In the rows, 128 means zero.
Where one turn sends some rows of the set: a few examples, then the rows asked
z_707: [139 129 118 138 136 120 148 113 126 109 159 140 107 132 140 135 202 149
 129 172 134 107 122 164 145 143 101 117 147 108 152 144 158 164  98 137]
z_521: [107 136 106 146 146 103 133 117 109  85 153 117 103 126 144 134 176 128
 120 152 149 104  94 165 128 151 110 125 136  92 134 133 132 168 130 157]
z_676: [106 131 106 143 146 110 139 121 121  76 150 116 108 126 145 132 175 126
 124 154 146 108  92 168 135 150 111 127 140  95 136 133 136 164 131 149]
z_70: [146 140 150 123 124 102 134 127 107 142 182 151 120 103 136 102 145 148
 135 128 108 119 107 167 148 103 102 117 142 132 118 107 104 162 136 149]
z_661: [139 124 107 117 114  79  96 128  90 121 133 123 120 127 114 144 184 135
  90 129 144 153 134 161 140 130 101 110 106 136 142 143 112 154 133 122]
z_856: [133 148 127 133 121 101 146 101 116  97 171 113 121 120 169 136 183 138
 131 153 131  98  86 175 162 151 107 134 141 109 138 148 133 170 133 137]
z_464: [137 120 133 129 159 119 134 118 127  72 174 127 101 114 126 118 175 138
 134 132 145 120 120 178 168 135 110 106 160  98 158 148 133 146 117 144]
z_107: [151 139 145 114 119 103 153 128 109 147 173 159 102 112 158 127 154 140
 143 104 125 138 124 167 119 101 119 105 117 144 131 133 120 179 133 157]
z_853: [170 148  95  95 133  86 129 116 117 139 144 143 104 124 116 129 192 117
 106 110 114 147 133 163 149 118 125 108 119 124 143 141 109 159 135 103]
z_185: [150 142  97 113 134  90 123 128 105 118 123 143 113 112 122 140 191 108
 125 116 127 154 130 182 163 124 128 106  99 143 142 141 120 148 115 108]
z_531: [148 142 105 108 112  84 107 118  80 132 140 151  99 106 109 142 177 119
 129 120 139 151 160 177 119 132 109 112 126 137 154 146 116 154 115 147]
z_214: [143 151 126 136 120 101 146  89 106 107 176 122 108 118 165 132 192 146
 131 150 140  97  86 175 150 150 105 128 144  97 142 147 134 168 124 142]
z_250: [120 139 127 142 136 106 127 130 111 103 162 120 116 137 153 149 195 142
 122 177 127 101 125 156 150 151 105 128 125 126 141 137 146 182 112 145]
z_927: [146 140 150 123 123 103 132 125 104 145 181 152 119 102 134 101 145 148
 134 127 108 116 108 165 146 102 102 114 141 131 118 108 106 164 134 151]
z_899: [119 125 140 132 158 110 120 136 120  63 175 108 114 120 139 131 165 129
 129 137 136 115 123 175 173 142 114 114 141 115 149 141 123 160 130 152]
z_370: [129  97 116 145 153 114 126 101 120  98 177 130  93 124 116 128 162 132
 133 139 136 127 111 180 144 138 123 137 166 101 158 125 119 176 109 123]
z_553: [126 131 139 105 115 111 133 106 118 136 176 164  92 103 144 122 140 133
 152 109 121 122 107 169 147  95 100 112 128 145 122 121 119 161 134 155]
z_284: [123 133 140 104 114 106 130 112 118 136 177 158  93 105 147 125 137 134
 150 110 119 122 108 167 149  97 101 113 124 148 119 119 116 164 137 155]
z_224: [147 134 144 110 119 108 160 136 122 141 169 155 111 113 159 127 145 136
 146 106 120 140 121 169 130 102 118 109 122 150 131 134 120 176 136 148]
z_166: [117 100 121 146 151 108 117 113 118  89 176 116 104 129 125 135 153 125
 127 143 129 124 113 178 152 144 127 145 154 114 150 120 112 185 119 125]
z_182: [161 149  98  97 134  84 124 125 117 131 144 134 113 127 120 133 185 112
 104 114 109 147 133 163 157 122 127 112 113 134 141 139 103 165 143 102]
z_881: [113 135 103 147 144 107 138 111 112  88 154 126  98 125 141 129 182 132
 122 151 153 105  91 167 124 149 111 121 142  84 139 135 136 162 123 156]
z_252: [151 115  99 111 113  92 112 117 107 120 127 137 115 122 107 134 186 138
  97 125 148 159 129 168 143 124  95 104 125 128 149 147 120 140 126 109]
z_355: [161 156 101 102 133  75 115 123 105 138 150 134 106 127 122 138 190 114
  99 113 112 142 134 158 148 124 128 111 104 130 138 139  99 172 141 114]
z_663: [118 110 124 153 150  99 106 108  98 101 185 118  97 128 124 141 161 131
 124 145 136 119 115 172 137 147 128 141 144 109 148 120 108 192 117 141]
z_731: [114 130 101 141 149 111 145 114 124  83 150 124 103 125 140 127 177 131
 125 149 149 108  93 170 132 148 111 124 148  88 140 136 139 158 128 147]
z_307: [137 135 106 101 113  90 115 135 106 112 129 138 120 108 114 144 160 109
 133 123 126 157 159 181 144 131 110 122 133 156 154 145 116 149 124 128]
z_227: [130 106 120 153 152 105 115  94  99 108 185 131  85 125 117 133 169 138
 127 139 144 122 113 177 129 142 127 134 155  95 155 123 115 182 108 138]
z_610: [145 148 103 119 133  81 112 131  93 124 129 139 112 113 125 148 193 107
 121 118 126 150 132 176 159 127 131 107  88 146 138 138 115 157 117 117]
z_712: [143 137 149 112 118 103 153 137 111 144 171 151 109 114 159 131 148 137
 143 107 120 137 124 166 126 104 119 110 116 152 130 134 118 182 136 157]
z_481: [141 146 123 132 121 105 152  93 119 100 170 120 114 117 164 129 186 144
 134 151 137 100  85 178 159 148 104 132 149 101 143 148 136 162 127 136]
z_144: [126 128 120 135 135 119 146 128 134  96 154 124 121 134 148 141 190 140
 129 176 121 107 121 163 159 146 102 127 142 125 147 141 154 168 108 131]
z_767: [146 140 149 123 123 104 134 124 105 143 182 155 117 102 133 100 146 149
 135 128 108 119 108 167 146 102 103 113 143 130 119 108 106 161 135 151]
z_120: [134 144 110 107 111  79  99 134  84 123 138 134 113 111 120 152 165 112
 127 124 130 150 162 175 131 136 112 122 119 153 147 141 109 160 123 143]
z_981: [153 134 142 109 119 109 165 130 118 145 170 160 105 112 155 122 151 141
 148 105 123 140 121 170 124 100 118 106 126 143 135 136 123 174 131 152]
z_506: [142 113 105 110 113  88 107 129 108 114 127 125 126 127 113 141 179 131
  94 129 139 160 132 165 152 127  98 114 117 140 144 144 114 147 134 109]
z_241: [123 137 142 109 112 104 126 109 112 138 177 160  91 104 146 125 140 135
 149 112 122 121 109 165 145  99 103 112 121 145 119 120 115 166 135 160]
z_919: [134 152 128 137 121  97 141  96 103 103 176 114 113 120 169 137 187 142
 127 155 136  96  88 171 152 153 108 132 136 103 137 144 129 173 129 145]
z_131: [168 154  98 102 132  79 120 113 105 144 150 142 101 124 117 132 196 119
 102 111 117 143 135 161 142 121 125 107 110 122 141 142 106 165 136 113]
z_423: [151 133  99 101 113  95 120 119 103 124 132 155 106 105 106 133 169 118
 137 119 135 157 157 182 132 129 107 115 142 140 157 149 123 143 114 129]
z_915: [143 131 135 139 157 107 120 111 100  88 184 130  84 115 126 121 187 146
 128 132 157 112 122 173 149 138 112  98 146  86 156 145 130 154 111 166]
z_801: [158 141  95 117 135  89 123 117 100 129 126 150 104 109 117 139 200 113
 126 114 132 153 130 181 154 122 126 100 104 134 147 143 122 144 107 112]
z_548: [145 140 148 123 123 103 135 125 107 142 182 155 118 101 134 100 146 148
 134 128 107 118 107 166 147 101 102 115 143 131 118 107 107 162 134 149]
z_428: [155 150 101 121 133  83 113 118  86 132 131 144 103 111 121 144 201 113
 122 116 135 147 133 177 150 125 128 102  91 135 141 141 117 154 110 121]
z_177: [151 123 102 114 113  83 102 116  90 129 134 136 110 124 107 137 190 141
  91 128 152 155 134 163 131 126  97 106 114 124 147 148 117 148 124 122]
z_870: [125 137 144 142 153  99 104 127  90  79 186 110  99 120 137 134 177 137
 121 138 147 109 126 166 154 145 116 108 128 105 146 141 120 170 124 174]
z_580: [136 140 123 144 136 107 131 113 104 117 167 134 102 134 145 144 206 153
 124 174 135  99 125 155 135 146 104 118 130 108 146 141 150 176 101 152]
z_654: [127 135 139 106 113 106 131 106 112 140 179 163  89 103 144 124 141 137
 151 110 123 121 110 167 142  97 100 109 125 142 121 123 119 163 132 157]

z_531 goes to z_423
z_241 goes to z_654
z_250 goes to z_580
Now these:
z_981 goes to z_224
z_870 goes to z_915
z_177 goes to z_252
z_856 goes to z_919
z_663 goes to z_227
z_853 goes to z_182
z_676 goes to z_521
z_801 goes to z_185

